(in the rows, 128 means zero)
The rows of R fall into 3 groups, and each row is roughly a mix of its group's hidden directions; one row fits no group.
R (123 x 11):
[[128  97 117 129 158 115  96  98 154 126 166]
 [109 169 120 139 179 136 147 121  99 130 120]
 [ 80 118 167 136 138 107 142 142 147 109 152]
 [ 70 132 106 119 151 149 136 104 146 125 147]
 [134 134 132 142  82 152 151 134  81 107 131]
 [141 154 150 158 153 128  96 151 153 100 148]
 [135  96 115 109 128 107 126 110 156  99 175]
 [102  75 116 104 163 115 145 135 114 139 124]
 [157 125 130 113  67 160 131 127 113 117 121]
 [152 128 151 105 114 104 102 112 131  79 149]
 [ 96 161 128 111 151 157 142 110 117  90 109]
 [151 165 140 107 125 108 108 147 155 159  99]
 [ 91 126 133 130 129 161 157 109 132 158  88]
 [115 127 114 136 148 141 110 139  97  67 122]
 [159  93 160 137 111  98 104 144 127 153 145]
 [107 165 110 119 144  77 107 132 125 106 145]
 [122 155 100 139 147 122 132 156 178 128  99]
 [115 116 148 123 181 113 155 103 155 127 109]
 [118 151 112 122  92  95 115 142 151 105 166]
 [149  95 161 139 103 114 121 127  77 121 124]
 [ 97 145 147 139 118 160 168 106 117 125  94]
 [134 161 155 117 129 131 149 118 166 148  85]
 [142 122 136 162 119 123  80 124 165 109 103]
 [152 108 150 165 135 151  91 142 122 133 163]
 [114 124 146 183 131 122 124 158 130 168 115]
 [169 140  88 134 111 111 148 163 122 148 135]
 [136 158 128 138 106 116 102 153 140  90 168]
 [124 165 164 135 154  98 100 114 111 133 151]
 [148 115 140 157 129 123 170 136 177 140 111]
 [123 144 112 147  80 141 143 116 152 172 125]
 [109 138 112 137 163 146 102 136 154  80 116]
 [122 127 123 130 142 132 129  94 176  82 106]
 [102 150 102 125 103 110 144 126 174 156 109]
 [120 169 148 106 153 144 111 122 153 108  92]
 [131 155 125 161 131 116  73 148 142 134 151]
 [160 156 127 120 125 166 146  94 149 116 100]
 [100 128 111 110 123 113 145 141  83 148 169]
 [113  97 124  91 122 128 177 134 152 115 108]
 [141 108 154 145 151 126 111 129 186 129 106]
 [148  94 151 117 121 124 131 164 128 174 151]
 [154 141 147 124 144 141 113  87 101 138  85]
 [142 103 130 133 140 125 122 135 171 145 183]
 [144 108 150  98 134 130 101 133 154 176 108]
 [135 142 137 142 122 137 152 113 170 137  74]
 [ 99 151 121 163 120 146 157 107 121  92 105]
 [140 117 157 107 171 111 114 124 136  82 120]
 [ 99 132 103 116  99 121 172 139 153 120  99]
 [156  92  98  88 103 149 134 142 116 135 140]
 [146 150 141 127 125  94 162 174 122 150 112]
 [109 128 112 143 153 137 114 146 112  67 115]
 [112 135 151 124 117 127 157 122  72 113  97]
 [144 135 114 130  81 127  72 140 129 140 131]
 [115 113 179 129 122 130  98  98 122 119  93]
 [108 115 130 117 171 121 157  97 156 116 158]
 [151  82 101 122 141 157 118 108 154 104 134]
 [120 146 133  97 154  97 121 127 157  93  96]
 [170 140 131 128 160 135 105 132  92 108 159]
 [131 135  86 130 166 145 115 100 102 101 148]
 [158 148 137 121 104 154 101 113 112  92  96]
 [ 92 116 134 161 123  95 160 147 152 142 148]
 [163 139 150 128 114 107 174 148 137 161 119]
 [166 143 113 106 147 159 110 139 123 122  83]
 [146  90 132 110 171 133 129 122 138 144 171]
 [114 100  87 153 125 144 163 124 119 104 156]
 [150 142 159 158 166 137  97 140 125 101 146]
 [ 91 131 102 134 142 122 179 141 105 139 151]
 [110 111 131 130 155 100 125  99 146 120 182]
 [116 115 129 125 145  87 130  75 117 149 153]
 [109 108 170 145 138 120 166 122 165 143 119]
 [105 113 107 117 131  96 145 102  88 149 158]
 [ 99  99 167 134 142 141 144  94 157 130 148]
 [124 139 123 154 147 124 156 149 173 115  89]
 [132  93 131 121  92 140 167  94 121 153 141]
 [104 147 117 138 113 117 176 106 164 153 130]
 [119 109 147 107 107 115 110 110 111 174 165]
 [141 142 120 129 161 165 116 136 115 155  81]
 [130 131 119 105 116 139 111 145 156 134  65]
 [106 165 118 159 138 135 166 157 140 118 155]
 [177 124 161 113 147 120 101 126 145  99 145]
 [139 107 172 152 144 140 158 120 151  96 112]
 [137  98 169 131 128  97  88 150 117 131 146]
 [128 128 137 136 182 121 159 120 149  98 156]
 [107  70 112 115 146 135 137 164 124 142 125]
 [145 182 139 157 122 161 137 116 122 134 103]
 [117  98  81 111 125 142 113  91 154 113 127]
 [142 138 142 149 128 130 179 135 134 112  80]
 [101 121  99 141 156 113 117 104 109 138 177]
 [147  94 138  82 127 116 103 108 111 112  99]
 [168 145 120 109 150 125 101 165 100 150 129]
 [125 118 139 163  91 102  80 126 131 129 146]
 [140 117 121 147 128 154 158 118  91  78 122]
 [148 135 142 144 124 110  85 166 139 160 104]
 [150 137  78 142 116 126  98 164 117 121 106]
 [118 182 106 103 130 143 118 121 123 121  88]
 [105 123 133 122 136 167 149  84 108  94 139]
 [147 112 101 147 120 168 148  87 151 116 134]
 [126 126 148 100 144 110 153 118 171  88 111]
 [125 136 117 174 139 115 125 134  92 112 174]
 [113 131 116 163 128 163 169 141 123 166 132]
 [141  84 100 116 147 131 103 140 143 170 140]
 [141 107 152 105 175 111 109 104 112 106 110]
 [116 113 120 121 137 147 176 108 100 158  98]
 [102  92 107 156 117 152 150  85 134 125 127]
 [133 122 109 110 106 128  82 175 115 107 128]
 [147 108 119 134 106 104 141 152  78 140 157]
 [111 164 138  79 127 132 116 108 134 166 139]
 [122 163  90 128 148 130 162 163 121 101 121]
 [137 123  85 111 142 108  73 120 129 137 145]
 [141 104 111 131 149 104  98 152 127 161 168]
 [137 134 120 107 148 127  81 143 105 123  81]
 [ 93 126 111 152 109 120 143 105  97 114 170]
 [111 120 130 149 133  96 150 126 127 110 188]
 [129 114 108 110  92 114 136 113 150  76 145]
 [130 128 108 100  71 148 152 146 113 118 115]
 [141  94  81 170 112 121 140 136 144 138 136]
 [135 113  64 118 128 127  94 124 146 116 121]
 [130 186 111 145 103 150 131 157 116 115 123]
 [111 146  93  95  92 128 155 138 110 129  98]
 [167 137 144 111 106 137  80 120 114 106 105]
 [115 134  95 100  81 117 130 119 133 156  98]
 [148 154 110  99 122 154 147 101 150 159 155]
 [148 141 114 118 121 166  91 103  91 118 108]
 [ 84  98 129 164 148 110 142 147 155 120 121]]
Here is one row from each group, named. Which group is each of the other rows in?
[110 153 101 150 116 153 162 136 105 166 117]	X
[162 125 129 133 131 109 109 137 106  98 182]	A
[131 112 126 161 142 141 185 135 145  98 124]	T

[167 138 121 113 173 107 109 147 151 107 137]	A
[127 101 142 139 184 111  90 122 118 139 136]	X
[133 145 161 130 120 110 158 135 150 154  80]	T
[103 148  68 138 128 130 131 143 111 112 102]	T
[119 142 121 132 153 137 114 148 161 147  72]	X
[144  82 123 107  88 146 120 137  93 129 141]	X
[119 159 146 136 111 135 144 127  65 130 145]	A
[123 104 150 122 161 114 150  89 165 140 111]	X
[134  92 109 151 104 126  79 114 103 118 116]	T
[160 140 171 142 144 159 150 107 126  98 125]	X
[142 114 147 119 113 141 161  94 141 165 162]	T
